Some points, each followed by its number:
[ 19   4  24  -8  44  47  12  34  40  -4  35  26  13  37  41  38  34  15  33  37   0  35  30 -16] 0
[-34  18  -5  -1 -37 -76 -14   3 -43 -16 -33  47  18 -30  19 -63 -60 -31 -63 -62  20 -22 -64   7] 1
[ 10 -14  12  32  21  40  -5  31  28 -24  46  38   7  12  37  29  31  28  39  40  25  14  24  -6] 2
[70 23 37 36 52 24 -4 -9 65 -5 41 13 13 16 18 43 41 22  7 31  1 35 48 17] 3
[ 13 -16  67   1 -42 -48 -19   2  16  11 -16 -21 -92   4 -22 -26  44 -44  16 -70 -61  48 -50  23] 4
[-31   6 -18   3 -31 -37  -2 -15 -26  38  -8  -1  -5 -40  23 -60  -7   3  -9 -40  21  -7 -30  -5] 5
[ 49 -19  49  12  30  -5 -25   2 -40   8 -52 -22 -28  45 -14  59 -32 -30 -44  14 -26  34  19   1] 6
[ 39 -26  39  63 -35 -47   6  64 -59  14 -62  42 -10  36  68 -12 -60 -32 -33 -82  77  55 -54 -18] 7
[-40   9 -43 -50 -38 -47  14 -51 -19  -6  -4 -52  23 -59 -22 -57 -16  19 -35 -44 -19 -36 -54   2] 8
[ 44 -14  40  -4  -5 -32 -14  26 -55  -1 -51  -7 -10  18  -7  51 -52 -52 -81  -1 -17  14  16 -20] 9
[-55  10 -56 -12  -4  48 -30 -15 -62 -14 -69  36 -56 -52  13 -12 -39 -77 -30  57  41 -41  36  20] 10
[-34 -14 -61 -74 -46 -33  17 -66  14   5  12 -34   0 -68 -54 -36  -2  32  -8 -51 -97 -64 -20  20] 11
[  71  -11   71   16   14  -25  -13   65  -76    2  -71    4  -26   50   15   79  -69  -77 -110    1    1   47   31  -26] 12
[ 63   0  33 -15  67  41 -16  -1 -38   3 -15 -10 -30  37 -52  42 -50 -35 -45  25 -35  13  66   4] 13
[-41   4 -52 -26   4  46 -23 -19 -63  -8 -75  11 -55 -34  -2   1 -52 -74 -42  56  16 -43  39  13] 14
[-55   2 -38 -22 -70 -72   2 -34 -44  47 -19 -20 -15 -73   6 -91 -22 -13 -24 -73  13 -30 -61 -10] 15
[44  3 65 67 65 58 24 54 52  1 58 64 19 54 43 49 45 40 41 62 28 62 59 -9] 16
[ 45  -3  26  18  44  19  22  33  37 -38  41  20  12  51   3  33  46  28  40  21  49  23  32   3] 17
[ 69  16  67  34  59  67  21  38  54 -10  65  67  32  58  64  62  29  47  11  51  66  63  67   8] 18
[ -5   9 -14  -1  -4  -1 -14 -41  42 -25  37 -55  24 -22 -19 -18  32  57  14   0 -35  15 -12  27] 19
[-31 -10 -29 -18 -28 -38  28 -37  -3   2  10 -35  18 -40 -33 -39  -3  23  -6 -33 -16 -53  -4  -1] 20
[-20  -7 -55 -48 -14 -14 -10 -36   4  14  12 -46   9  -8 -41 -42   5  15  -2  -8 -57 -51 -35 -15] 21
[ -5  -6  -8  -9  10   8   6  -8  14   4  19  -8  21  11 -14   4  42  39  27  17  -4 -14  17  -3] 22
[  8  10   0   2  40  51  21   9  21   9  40  14  19   3  -9  20  57  27  35  17 -13  15  49 -12] 23
[-12  15 -32 -43 -17   5   7 -32   9  -1  15 -43   3 -20 -34 -34   4  23  28 -12 -35 -27 -22  -1] 24
[ 35  24   6  11  29  -5 -27 -34  25 -21  47 -31  -5   3  18  20  17  77  37  31 -16  15  36  -6] 25
[-51  -1 -50 -40 -19 -26  10 -24  13  -2  11 -23   4  -4 -47 -45  10  10  17 -14 -30 -52 -22 -12] 26
[-47  21 -33 -56 -39 -39  33 -52  -3  24  34 -56   9 -36 -75 -27  -1  23  10   2 -69  -8 -30  -7] 27
[ -5  -1   3 -14  15  15  14  22  29 -10  13  17   6   5  31   9   3  -4  11  16  -2   6  12 -21] 28
[-28  -4  17  46 -28 -78  -5  55 -74   0 -28  45  -7 -17  75 -56 -71 -37 -75 -58  60  51 -47  13] 29
[-78  22 -47 -53 -82 -34   8 -80   6 -34  23 -70  10 -38 -57 -37 -10  -6   2 -21 -58 -65 -46 -15] 30
New points follow, each followed by the number of its nearest point above by angle.
[ 68  -5  35  -4  51  33   2  -8 -36 -13 -37  -2 -11  36 -25  37 -58 -68 -40  10 -41  21  55   2] --> 13
[ -6 -18  69  14 -50 -62 -32  13  20   3 -63  10 -88  -8 -21 -37  22 -51  34 -65 -19  55 -91 -11] --> 4
[-27   8  15   5 -42 -68 -15   7 -30  -8 -29  33 -10 -25  13 -57 -34 -34 -45 -63   0   1 -59  13] --> 1
[-45  -4 -81 -64 -31 -35  -9 -54 -20  10  15 -70   5 -22 -62 -63  -2  21 -15 -35 -74 -84 -49 -20] --> 21
[-37  -6 -43 -30 -29 -42  31 -43  -9   4   3 -40  19 -41 -41 -41  -1  19 -14 -31 -24 -55 -11   2] --> 20
[  5 -11  62  27 -28 -33 -33  21  27  -4 -36  12 -58  11   2 -16  33 -31  31 -44  -4  53 -58  -8] --> 4
[ 40   5  49  27  32  30 -12  39  48  17  25  41  12  34  38  39  20  38  75  60  21  56  35   7] --> 16
[-62 -19 -11  56 -24   5 -11  43 -18  13 -66  32 -61 -33  35 -33  -9 -63 -19  34  30  -4  23  14] --> 10
[-18   3 -46 -32 -55 -52 -11 -37 -10   9   4 -29  39 -67 -25 -62 -18  15   3 -56  -8 -58 -80  14] --> 8
[ 29  -4  12   8   8  -9  -3  48 -81 -13 -63  29 -29  16  36  20 -48 -71 -57 -15  15  35  -7  10] --> 12
[-64 -22 -43  17  -7  16   2  22 -32   2 -83  93 -71 -70  59 -12 -21 -71 -23  19  38   2 -16 -31] --> 10
[ -6   2  -4 -12  31  17  17 -12  53  -2  45 -24  22  -1  -2  27  27  38  26  18 -29 -13   2 -15] --> 22
[-41 -16  39  58 -75  -8 -15  62 -10  38 -65  39 -76 -70  58 -48  29 -53  -7   5  39  18 -46  24] --> 29
[-42 -14 -75 -29   9  30 -20 -52 -33  -5 -62 -32 -30 -26 -32  -2  -8 -50 -40  32  -1 -57  26 -12] --> 14
[  1   1   2 -19  17  13  13 -10  32 -12  22 -29  27 -10 -28  18  15  33  22   4  -1  -2  16  -7] --> 22
[  47    3   -4  -72   55   28  -25  -53  -89   30 -102  -70  -34   62  -75   54  -70  -84  -59   25  -79  -26   35   -2] --> 13
[ 42   3  21  -2  34  30   5  44  27  15  27  20  13  37 -13  26  32   6  27  13  28 -16  16  -7] --> 17
[-16 -15  30  31 -41 -29 -19  24 -54 -15 -28  73 -18  -1  89 -38 -47 -63 -68 -45  60  48 -53   6] --> 29
[-23   9 -57 -40 -39 -47 -11 -40  -5  15   0 -35  29 -58 -33 -56  -5  17   6 -53 -18 -50 -69  17] --> 8
[-47  -8 -53 -36 -16 -24   6 -26   6  -1  10 -25  15  -8 -37 -38  10  16  18  -7 -32 -48 -18  -1] --> 26
[  14   -3  -22  -46   63   40  -15  -49 -103   31  -85  -39  -16   50  -80   52  -91  -47 -102   35  -50  -17   51    9] --> 13
[ 63 -28  62  14  23 -18 -37   5 -76  11 -88 -27 -47  58 -24  65 -54 -55 -69   9 -30  45  18   8] --> 6
[-18  -1  -1  22 -15 -38  15  16 -14  -3  -1  43  12  -8  18 -31  -4  16 -35 -35  45 -36 -24 -12] --> 1
[  2  12   5   1  18  34  18  11 -11  11  18  18  10  -6 -15  13  29   6   9  -9 -15  17  29  -9] --> 23
[-77  18 -51 -23 -54 -72  -9 -31 -31 -32   1 -48   8 -71 -17 -55 -25  11 -24 -49 -20 -38 -40  36] --> 8
[  0 -18  61  23 -38 -65 -30  27  -3   1 -62  22 -67   4  -4 -30   3 -45   4 -57  -2  58 -77  -9] --> 4
[-14   6 -16 -42  -7   0  16 -40  31 -19  22 -45  27 -34 -43   0  -8  34  10 -15 -21 -19 -11   1] --> 24
[-29 -14 -57 -42 -59 -18  31 -60  -2 -20   4 -38 -16 -59 -10 -66   0 -13 -14 -62 -26 -56 -73  -5] --> 8
[  3 -10   1   1   9   4  12  -7   8   7  17  -8  22   3  -7   9  38  42  18  13   4 -11  22  -1] --> 22
[-69  13 -42 -41 -59 -19   7 -66  -1 -21   1 -50 -10 -38 -41 -24 -15 -25  -7  -3 -34 -60 -24 -15] --> 30
[-12  -8 -35 -34 -21 -11  17 -32  24   4  22  -8  -1 -36 -27  -9   8  39   4 -22 -60 -30   1  15] --> 11
[ 11  15  -4 -14  34  55  27   1  19  11  40   9  23   1 -26  14  51  27  24  26 -26   9  43 -13] --> 23
[-19  -3 -41 -29  33  32 -13 -32 -38 -24 -61  -5 -15   0  -1  15 -26 -58 -53  42  -6 -41  54  10] --> 14
[-43  27 -30 -70 -60 -31   6 -67  23 -20  17 -46  15 -36 -54 -48 -17  19  15 -45 -50 -41 -63   2] --> 30
